One turn or mirror swaps these rows in pairs. Which row does each one swap with?
z_941: [ -1  -8  13 -14  14  -4   0 -10   8   2  11  -1  13  -7  10   1  11]
z_982: [-12   3   8   1 -11  -3  -5   6  -4  21   5 -10  -5  -1   6  10  22]
z_684: [  2 -22  -3   7  13  -1   0  -3  11   0  16  -7  -4   5   4   0  19]
z_234: [ -1   3   8 -12  -5  -2   7 -12   8  -2  12 -10   0  -3  22   0  -2]
z_708: [  1   6  -3  -2   4  -9   7   3 -17   1  10 -30  -6  -5  14  -2  14]
z_962: [-6  8  4 10 -7  1 -2 -4  3  0 -5 -1 10 -9 20 -6  8]
z_718: [  6  -4   1  -9   3  -7   5   8  -6  -4   8 -26   2 -11  14  -9  17]
z_190: [ -1  -6  11 -13  16  -4  -1  -7   7   2   7   2  14  -3  12   2  15]
z_917: [  3  -7  10 -16  16  -1   2 -10   8   3  10  -3  13  -3  10   3  13]
z_622: [  2   3 -14 -18  17  -4   4  -3  -5   8   4 -20  -6   1   1   9  -4]
z_515: [  2 -15  -7   3  12  -4   3  -9  -3   9  16  -7 -14   9   0   5  21]
z_308: [ -8   0 -13   9  -3   1   3  -9   6  14   6  -6 -11  10   5   2 -14]
z_231: [  2  -8   1   3   9   2   2  18   8  12  -2 -19  -7 -13   6 -12  19]
z_529: [-10  10  11   8 -12  -1  -8   0   7  12   1  -9   1 -12  13   1  16]
z_189: [  0  -4 -21   6  13  -9   1 -13  -6   0   0  -2   2  -6   3   8  -1]
z_824: [ -7  -8  -5   2   4  -6   1   3  -9  19   8 -10 -16  10  -3   4  21]
z_520: [ -4  -1 -13   7  -4  -1   5 -13   5  14   9  -8 -13   8   8   4 -13]
z_901: [ -9  -2  -1   0  -1  -4  -4   4  -4  20   8 -15 -14   9  -1   9  25]
z_675: [  3   0 -13 -18  19  -6   6  -4  -9  11   3 -18   0   1   3   8  -2]
z_204: [  2  -1 -11  12   5  -6  -1 -12  -4  -2  -4   0  14 -11  13   3   4]
z_249: [-8  2 -7  0 23 -2 -9 -2 -2 23  6 -4  4  9 -4 10  1]
z_735: [-11   2  -1   0  -6  -4  -2   1  -9  18   6 -14 -16   8  -1   7  23]
z_739: [ -6   6  -2   9  -4  -3  -5 -10   6  -2  -3  -3  11 -14  18   1   4]
z_606: [  4  -8   3  -2   4   3   1  14   7   4   3 -20  -3 -15   6 -11  22]
z_163: [ -6  -5 -16  12   2   0  -2   4   7  20  -4 -11 -14   1   1  -5  -5]
z_262: [ -3   2 -11   6  14  -8  -9  -5 -16  -3   8 -22  -6   8   1   6   3]
z_480: [ -9   0 -14   5  -1   0   3 -13   8  11   5  -6 -12   5  12   4 -14]
z_451: [ -3   4   0  11  -5  -5  -3  -5   6  -2  -1  -6  14 -19  17   0   5]
z_247: [  2 -10  -8   8   8   6   1  15  10  19  -6 -12  -9 -11   1  -8   8]
z_469: [  3  -7  10   1  13   5  -5  -3   9 -12  13 -12   1   2  15 -10   9]
z_836: [ -8   8   3  12  -6  -3  -4  -5   5  -2   0  -7  11 -19  15  -1   5]
z_511: [-12  -3 -14   8  -2   0  -4 -10   7  11   4 -11 -14   1   3   6 -13]
z_148: [ -3   9  12 -13  10   2  -2  10  12  10   7 -17  12  -7  14  -5   0]
z_585: [  3  -6  -1   7  12   5   2  12  10   8  -1 -13  -9 -17   5 -14  18]
z_349: [ -7  -9 -13  13   3   3  -5   3  12  22   1 -10 -16  -7  -5  -3   1]
z_459: [ -4  -2  -2  -6  -5   0   5 -15   9   6  13 -16 -11   2  17   5 -12]
z_146: [  4   5 -17 -17  15  -5   4  -5 -10   9   3 -19  -2   3   2   7  -2]
z_793: [-12  -3  -1   0  -9  -9  -3   5  -7  16   8 -14 -10  10   2   8  21]
z_581: [  2 -13  -1   2   7   4   0  12  10   7  -4 -14  -5 -14   3 -15  19]
z_168: [-7  2 -9  1 21 -4 -7 -1 -1 22  6 -4  3  7 -5 13  4]
z_206: [ -9  10   7   6 -15  -1  -7   8  -1  14  -1  -9   3  -5  14  -5  18]
z_659: [  1  -3 -17 -11  20  -6   4 -10  -9   9   3 -14  -2   3   1   9  -4]
z_364: [ -5   8  11 -12  12   4  -6   9  10  11   7 -18  12  -9  12  -6   1]
z_331: [  3  -3  11 -15  10  -1   3 -13   8  -1  10  -7  12  -6  16   2   9]

z_349 swaps with z_206
z_189 swaps with z_234
z_684 swaps with z_708
z_718 swaps with z_515
z_962 swaps with z_511

One turn or mirror swaps these rows in pairs. Which row does each one swap with?
z_786: [  3   1 -20  -2  -5  10   6  -2   6  10   4   1  10  -9 -15  13 -10  -5
 -13  -4  -4]
z_211: [  1   1 -18  -7  -5 -11  -2  -9 -14  -5 -20   0  10  -1  10  -2  11   7
  11  -7   6]
z_839: [ -6  12   4   6  -5  12   4   0  -3  -9  -4   0   8   5 -14  19 -12  -8
  -5  -2   4]
z_692: [  8   4 -22  -5 -12  -9  -5   1  -8  -5 -19  -8  13  -3  10   1  10   9
  10  -8   5]
z_526: [ -4   7  -3   8  -5  10  -1  -2   2 -17  -2  -2  10   6 -19  17 -12 -11
  -1  -4   5]
z_887: [  2   3 -12 -15   9  -8 -12  13  11   6  -4   7  -7 -15   3   2 -13  -7
   8   3   5]
z_835: [ 21  13  -7  22  -1   8   1 -10  -7  -9  -7  -1   1   1   8  -6  -2  -3
  -1   2   8]
z_709: [ 14  14  -4  18   0  14   0  -8  -7 -14 -10   2  -8  -4   5  -2   7  -2
  -5   3   8]
z_686: [  0  -1 -23  -5  -2  15   5  -3   5  10   3   5  10  -7 -15  10  -9  -2
  -8   0  -3]
z_325: [-12   5  -3 -10  -6 -18 -14   2   2  -1  -1  -3  -5   8   5  -1 -11  -5
  13  -4  11]
z_314: [  4  11 -12 -14   5  -4 -13  15  10   9  -2  12  -7 -12   4   1 -16  -6
   7   1   7]
z_454: [-14   6  -8 -10  -2 -16 -12   6  13  -2  -3  -6  -2   7   3   1 -14  -9
   9  -3  12]
z_634: [  0  -1 -17  -3  -1 -13  -5   1  -6  -9 -21  -1  13  -6  10   4  13   5
   8 -10  12]
z_546: [-12  10  -2  -8  -7 -18 -15   2   4  -1  -6  -5  -4   6   1  -1 -16  -8
   6   0  10]
z_694: [  3   4 -23  -7  -7  10   7   2   1   7   4   4   7  -7 -15  19  -6  -2
 -11  -6  -6]
z_879: [-11   4  -9  -6  -3 -18 -15   5   5  -1  -2  -9  -2  10   0  -4 -13  -8
  13  -4   9]
z_343: [ 12  11  -1  17   1  10   2 -10  -6 -12  -3   4  -4  -1   8  -4   9  -4
  -3   4   3]
z_493: [  6   4 -23  -7  -5   8   6   1   6   7   0   2  14  -8 -18  11  -6   1
 -13  -6  -2]
z_519: [ 22  16  -7  16  -1  10   0  -9  -8 -10  -8   4  -3  -7   6  -3   1  -5
  -1   4   5]
z_567: [ 12   9  -4  18   2   6   1  -8  -4 -12 -10   1  -7   3   6  -8   7  -5
  -9   3   2]
z_914: [ -7   7   0   6  -7  14   1  -1  -2  -5   7   2   6   6 -15  19 -10 -12
  -2  -2   5]
z_689: [  3   6 -12  -2  -5  14   5   4  -1  13   0  -2   6  -7 -17  17 -12  -1
 -10  -4  -7]
z_738: [ -2  10  -1   8  -9  12   6  -1  -4  -8   4   3  13   7 -11  12 -15 -12
  -3  -1   3]
z_220: [ 23  10  -9  18  -3  18   1  -9  -3 -12  -6   2   0  -4   3  -4   2  -4
  -5  -3   6]
z_289: [ -6  11   5   7  -8  10  -1  -2   1 -10   2   0   7  11 -17  15 -12  -3
  -2   4   9]
z_7: [ 20  17  -9  16  -1  13   0 -10  -5 -13 -10   6  -1  -2   0  -6   1  -6
  -4   2   5]
z_422: [  2   5 -21  -3  -4 -14  -6  -4 -10  -7 -18  -4   9   2  10  -3   9  10
  10  -9   4]
z_530: [  8  -1 -22  -5  -9   9   4   5   0   8   5   2  12  -6 -16  14 -11   0
 -11  -5  -2]
z_30: [  6   1 -21  -6  -9 -10  -9  -2 -10  -6 -17  -7   9  -4  13   2  10   9
  11 -10  11]
z_272: [  4  -1 -13  -9   8  -2 -13  14   9   6  -1  13 -11 -14   7   2 -11  -5
   9   0   8]
z_417: [ 20  13 -10  12   6  11   1 -10  -4 -14  -6  -2   0  -7   7  -4   9  -5
  -2   0   6]
z_823: [ 15  17 -11  21   4   9  -1  -7  -6 -13  -7  -2  -5  -1   6  -6   4  -3
  -5   1   9]
z_673: [  5   2 -16  -9   7  -8 -13  14  10  12   4   6 -10 -12   5   1 -11  -3
   5  -2   7]
z_413: [ 18  10  -7  15   0  13   5  -8  -5 -15 -10   3  -4   1  10  -5   7  -3
  -9  -1   7]
z_716: [ -1   1 -14 -11   6  -4 -10  16  12   7  -3  13  -2 -13   9   1 -10 -10
  10  -1   6]
z_461: [-11   6  -3  -5  -1 -17 -15   4   5  -4  -2 -11   2   2  -4  -1  -9 -10
  14  -4  14]
z_795: [ -9   5  -4 -10  -5 -16 -17   0   5  -3  -1  -8   0  12  -1   3 -11  -2
  14  -2  10]
z_120: [ -6  11   1   7 -14  13   7  -1  -1 -10   1   2   8   9 -13  12 -10  -5
  -7  -2   3]
z_299: [ -4   1 -16  -6  -5  -6  -4  -5 -13  -9 -22  -3   9  -1  11   3  13  10
   7  -6   1]
z_528: [ -1   2 -20  -4 -12 -11  -2  -6  -5  -9 -21  -4   8   1  10   3  12  10
   5  -5   5]
z_910: [  1   7 -15 -11   6  -7  -8  17   9   8  -1  11 -10 -11   6   0 -11 -10
   6   3   6]
z_145: [  1   3 -15  -7   5  -9 -10  18   8  10  -6   5  -8  -5   5   0 -18  -5
   9   0   1]
z_471: [  1   7 -23  -1  -4  -6  -8  -4 -12  -9 -24  -4  10  -1   9   6  11   7
  11 -12   6]
z_898: [  7   2 -27  -4  -7  -8  -3  -5 -10 -11 -22  -1  10  -4   7   1  12   5
  11  -7  10]
z_756: [  7   4 -17  -5 -11  -1  -7  -2  -9  -7 -24  -6  11  -1  13   4   8   9
  14  -8   8]
z_624: [  4   7 -22  -7  -5  13   8   5   3   7   0   8  10  -8 -18  14 -10   0
  -8  -4  -3]
z_6: [  1   1 -10 -10  11  -5  -9  14  15  12  -3  12  -4  -9   9   2 -10  -6
   1  -2   9]
z_569: [ 13  10 -10  16   4  16   0 -16  -1 -14  -6  -1  -4  -4   1  -7   5  -6
  -4   2   3]
z_667: [  5   5 -21  -7  -6 -10  -6  -4  -7  -4 -21  -3  13  -9  12  -1   6   9
  15 -11  10]
z_297: [  8   6 -11 -10  11  -6 -11  17  11   8  -8  10  -7 -10   6   4 -12  -3
  14  -5   4]
z_811: [-10   7   1   6 -11  12  -2   3  -5  -8   3   1  10  10 -11  16 -12  -7
  -5  -4   2]
z_736: [  7  -3 -19  -3  -2  12   7   4   4   3   5   5  11  -8 -19  13 -10  -2
 -12  -1  -2]
z_426: [  7   3 -25   0  -4  14   9   2   2   8   2  -3   7  -9 -18   8 -11   3
  -8  -2  -1]
z_517: [ -9   4  -5 -11 -11 -14 -14   3   5   0  -6 -10  -2   5   6   3 -10 -11
  13  -4  13]

z_526 swaps with z_461
z_272 swaps with z_493
z_519 swaps with z_692
z_454 swaps with z_914

